In the rows, 128 means zero.
Rotation paths and how fast each direction turns (deg/step)
Each turn is a multiple of 5 degrees from 10 to 175, or 0.
Each row of a path follows its step; steps can be skipped.
path 1
step 0: [135 129 121 128 124 122 128 124 131 133 130 122 128 126 142 129 117 128
 123 131 118 139 112 130 123 134 123 128 122 128 131 125 119 126 131 127
 133 124 138 135 123 132]
step 1: [126 139 122 135 136 115 136 125 120 128 127 124 122 125 125 126 126 130
 132 121 123 130 136 126 124 126 132 123 124 123 120 138 132 142 128 132
 125 133 126 136 124 120]
step 2: [129 117 130 131 131 126 117 136 127 113 137 135 128 126 121 140 129 126
 132 132 125 135 126 123 131 128 134 128 124 128 136 133 125 135 125 121
 134 128 123 133 141 128]
step 3: [124 142 130 132 124 126 129 129 128 136 134 127 127 127 124 123 129 131
 130 126 139 126 123 135 140 130 126 116 136 131 144 131 118 125 137 124
 135 123 125 128 125 130]
step 4: [125 134 127 128 126 127 128 137 123 131 130 127 135 127 124 125 130 131
 127 131 125 119 143 136 114 118 129 126 119 125 127 115 126 127 130 136
 133 131 130 122 140 131]
step 6: [132 135 129 119 126 134 136 121 134 125 135 133 124 123 128 131 132 141
 126 126 129 127 123 125 130 130 128 120 129 115 127 135 137 125 125 145
 130 124 137 128 125 126]
step 7: [129 120 122 124 128 129 117 135 116 129 133 126 138 121 137 129 123 126
 130 140 130 124 137 121 129 128 128 124 132 133 123 132 127 135 114 133
 126 124 127 123 119 124]
step 8: [123 132 134 118 129 132 122 125 131 133 126 124 140 121 113 125 131 128
 134 122 134 128 126 122 141 127 127 138 130 125 126 129 126 128 128 115
 121 138 133 134 127 131]
step 9: [136 135 131 129 121 121 129 133 129 119 129 133 134 134 131 122 131 128
 124 133 134 121 125 128 122 137 115 133 120 132 129 138 130 118 132 129
 118 126 128 118 137 133]
step 10: [123 120 128 123 126 125 136 126 127 139 122 127 125 136 133 140 141 122
 123 130 131 121 127 131 124 118 118 121 131 138 120 125 130 136 131 124
 124 130 123 130 123 129]
step 11: [120 125 127 121 120 133 136 129 137 116 118 128 130 132 129 129 121 128
 139 125 119 135 120 122 124 125 125 125 130 120 131 119 126 119 123 131
 123 137 125 130 130 118]
[127 129 131 124 129 125 128 125 131 127 129 124 129 129 131 127 128 128
 127 126 125 128 127 127 133 125 128 128 130 131 130 127 128 126 129 127
 132 130 129 132 125 129]
140
[128 131 130 124 128 131 131 125 129 127 127 129 130 128 125 126 131 125
 130 126 127 126 127 127 127 125 132 127 125 125 128 128 130 130 129 130
 128 128 129 129 131 126]
155
